One vector is turned by the same rotation once a step. Each row is the vector after some number of steps, and that number follows the row.
The counts run from 0 to 618.
.04  -.10  -.21  -.14  .18  -.03  .04  -.34  .07  -.08  -.17  -.08  -.03  .17  -.02  -.28  -.14  .02  -.04  .12  -.04  .11  .03  .35  -.16  .17  -.21  .16  -.04  -.13  .19  .12  .05  .02 -> 91
.08  -.06  -.06  .09  -.10  -.16  -.26  .04  .05  .18  .05  -.36  .03  -.10  -.15  .07  .09  -.15  .10  -.23  -.28  -.27  .12  .19  -.02  .10  -.11  .05  .13  -.04  -.09  -.08  -.09  -.18 -> 195
.06  .16  -.03  .04  .22  -.11  -.13  -.11  .11  -.19  .19  -.26  .07  .06  -.16  -.26  .05  .06  .17  -.04  -.13  -.18  .04  .20  -.01  .28  -.18  .15  .10  -.13  -.04  -.14  -.16  -.15 -> 190
-.01  .07  -.14  -.11  .08  .11  -.12  -.01  -.01  .13  .13  -.09  .01  .06  .11  -.28  -.36  .02  .07  .03  -.20  -.34  .06  -.18  .02  -.12  -.14  .28  .05  -.32  .10  .13  -.10  .16 -> 346
-.16  -.05  -.30  -.11  .10  .21  -.16  -.07  .00  -.01  .09  .08  -.11  .07  .26  -.24  -.18  -.03  -.03  .12  .00  -.23  .11  -.24  -.01  -.04  .01  .23  -.05  -.28  .07  -.15  .05  .09 -> 239
.06  .08  -.17  .03  .19  .27  -.16  -.16  -.05  -.18  -.06  -.08  .04  .14  .32  .02  -.09  -.24  .13  -.22  -.01  -.20  -.03  -.23  .03  .03  -.02  .17  -.05  -.03  .02  -.20  -.13  .01 -> 159
-.09  .27  .18  -.12  .00  .09  .33  -.06  -.20  -.02  -.10  .14  -.04  -.06  .01  -.05  -.23  .26  -.19  .00  .22  .07  .01  -.22  -.15  -.07  -.06  .07  -.11  .00  .06  .31  -.07  -.07 -> 37
.09  -.21  .01  -.23  -.03  -.08  -.01  .14  .13  -.18  .07  .13  -.11  .23  .10  .12  .02  .09  .10  .19  -.09  .27  -.20  .14  .19  .15  -.02  -.28  .00  .28  -.09  -.13  .02  -.04 -> 388
.02  -.28  -.03  .10  .10  -.02  -.32  -.06  .25  .15  .11  .01  -.09  -.08  -.10  .05  .14  .00  .10  -.22  .16  -.10  .01  .14  -.05  .08  .11  -.27  -.21  .01  -.14  -.24  -.09  -.17 -> 405
.23  .24  .03  -.05  .24  -.24  .10  -.15  -.13  -.08  .22  -.11  .04  .28  -.14  .09  -.05  .24  .09  .06  .02  .22  -.02  .19  -.14  .12  -.02  .14  .11  .00  .11  .25  -.18  .05 -> 590
-.03  -.11  .15  .01  .00  -.10  -.26  .14  .08  -.08  -.06  -.19  .05  -.17  -.07  -.11  .01  .15  .10  -.20  -.39  -.21  -.20  .21  .22  .14  -.02  -.07  .18  -.02  -.25  -.05  .02  -.12 -> 521
-.13  -.21  -.22  -.06  -.03  .31  -.17  .01  .10  .19  .04  .06  .00  .02  .27  .04  -.10  -.22  .06  -.17  .14  -.18  .06  -.33  -.03  -.12  .06  .00  -.16  -.12  .00  -.14  -.04  .13 -> 565
.05  .25  .02  -.13  .09  .08  .26  -.12  -.04  -.38  -.05  -.02  .10  .21  .13  .00  .11  -.11  -.02  .31  .14  .32  .01  -.02  -.05  .16  -.11  .08  .11  .25  .11  -.08  .15  -.05 -> 64
.08  .10  -.11  .26  .01  -.15  -.15  .01  -.23  -.09  .27  .07  -.26  .05  -.05  -.21  .05  .15  -.21  .24  -.06  -.05  .16  -.04  -.03  -.09  .13  .18  .12  -.20  .19  -.09  .19  .01 -> 225
.09  .05  -.02  -.03  .17  .02  -.13  -.04  .28  -.05  .28  -.20  -.09  -.04  -.16  -.24  -.07  .14  .22  -.09  -.07  -.18  .04  .17  .06  .27  -.28  -.06  -.12  -.03  -.12  -.13  -.15  -.17 -> 186
.00  .02  -.03  .06  .03  .33  -.06  .05  .09  .23  .17  -.04  .03  -.07  .04  .06  -.19  -.30  .12  -.33  .25  -.16  .06  -.28  .03  -.23  .01  -.06  -.22  -.11  -.04  -.09  -.27  .05 -> 253
-.11  -.10  .12  -.12  .01  -.02  .12  -.06  -.21  .30  -.26  .05  .10  -.06  .05  .07  -.17  .05  -.14  -.18  .15  .10  -.06  .02  -.16  -.26  .26  -.04  .05  -.01  .00  .32  -.01  .14 -> 344
-.01  -.06  .12  -.12  .06  -.16  .12  -.02  .08  .02  -.15  .00  .12  .11  -.18  -.31  -.01  .25  -.01  .25  -.08  .26  -.22  .36  .02  .00  .02  -.06  .18  .09  .00  .12  .24  .09 -> 99
-.07  .01  .03  -.09  -.23  -.15  .07  .04  -.34  .05  -.22  .04  -.19  .01  .01  .02  -.18  .21  -.26  .14  -.26  -.01  .02  -.02  -.06  -.11  .13  .05  .15  -.10  .21  .35  .14  .09 -> 126
-.03  -.10  .13  .10  -.28  -.06  -.20  .26  -.17  .13  -.01  -.03  -.02  -.10  .08  .25  -.03  -.01  -.05  -.18  -.11  -.21  -.07  -.24  .15  -.16  .29  -.16  .18  .04  -.17  .06  .01  .04 -> 450
-.19  -.31  -.23  -.06  .00  .18  -.19  -.02  .26  -.07  -.08  -.01  -.11  -.16  .10  -.17  -.02  -.04  -.04  -.06  -.20  -.26  .13  .02  .04  .16  -.07  -.02  -.14  -.05  -.08  -.31  .13  -.16 -> 311
-.01  .14  .12  .04  -.06  -.14  .07  -.03  -.38  -.09  -.11  -.15  -.03  .05  -.01  -.08  -.17  .14  -.22  .11  -.24  -.10  .09  .00  .01  -.07  .05  .26  .28  -.07  .18  .26  .22  .01 -> 122
.15  -.10  -.21  -.08  .06  -.12  .16  -.25  .04  .12  -.12  -.11  .07  .27  .04  .11  .02  -.19  .00  .02  .19  .21  .11  .15  -.35  .02  .04  .07  .00  .08  .28  .04  -.04  .13 -> 492
-.12  .01  .19  .15  -.16  .03  .24  .01  -.19  .04  -.33  .04  .02  -.25  -.10  -.03  .06  -.05  -.35  .04  .11  .08  .15  .04  -.11  -.12  .12  -.09  .01  .12  .07  .12  .35  -.09 -> 215
.13  .14  -.14  .05  .18  .15  .08  -.16  .18  .13  .04  -.22  .17  -.01  -.14  -.09  -.02  -.23  .09  -.19  .20  -.14  .25  .09  -.18  .14  -.21  .06  -.19  -.03  .09  -.10  -.23  -.09 -> 181
-.05  -.24  .03  .00  .05  .13  -.31  -.07  .16  -.05  -.28  -.08  .03  -.07  -.06  -.20  -.02  -.08  .06  -.23  -.31  -.17  -.23  .24  .17  .06  -.03  -.10  -.05  .00  -.20  -.16  .07  -.02 -> 414
-.06  -.05  -.16  .07  -.12  -.12  .00  .17  .04  .09  .27  -.08  -.06  -.01  .00  -.26  .02  .07  -.08  .29  -.18  -.15  .34  .03  -.08  .15  -.12  .12  .12  -.26  .17  -.11  .15  -.06 -> 533
.10  -.11  .09  .14  -.15  -.02  .02  .05  .06  .09  -.22  .01  -.07  .09  -.18  .25  .09  -.23  .00  -.14  .15  .28  -.12  .14  -.03  .00  .13  -.40  -.05  .27  .01  -.12  .09  -.07 -> 397
.18  -.11  -.03  -.29  .00  -.09  .06  -.05  .04  .02  -.20  .01  -.06  .38  .01  .18  -.14  -.04  .11  -.10  -.09  .38  -.23  .29  -.09  .02  .00  -.20  -.01  .16  .15  .11  -.04  .19 -> 491
.00  -.16  -.11  .18  .16  .13  -.24  -.24  .13  .08  -.08  -.21  .16  -.09  -.06  -.24  .12  -.27  .02  -.17  .01  -.17  .07  .17  -.11  .03  .04  .15  .02  -.11  -.07  -.23  .02  -.09 -> 413
-.04  .26  .03  .02  .14  .03  -.06  -.10  -.26  -.19  -.01  -.04  .07  -.05  .17  -.18  -.09  .09  -.14  .04  -.02  -.28  .10  -.28  -.02  -.03  -.06  .36  .19  -.13  -.02  .15  .01  -.05 -> 448
-.13  .04  .14  -.02  -.20  .28  .17  .09  -.11  .05  -.17  .21  -.10  -.07  .08  .28  -.13  -.12  -.09  -.10  .18  .12  -.10  -.32  .10  -.15  .11  -.27  -.14  .17  -.05  .09  .05  .02 -> 143
.04  .13  -.15  .01  -.11  -.14  .19  .11  -.22  .01  .26  .04  -.06  .22  .11  .05  .03  .07  -.07  .28  .11  .08  .18  -.26  -.08  .01  .03  .19  .16  -.05  .26  .07  .03  .13 -> 461
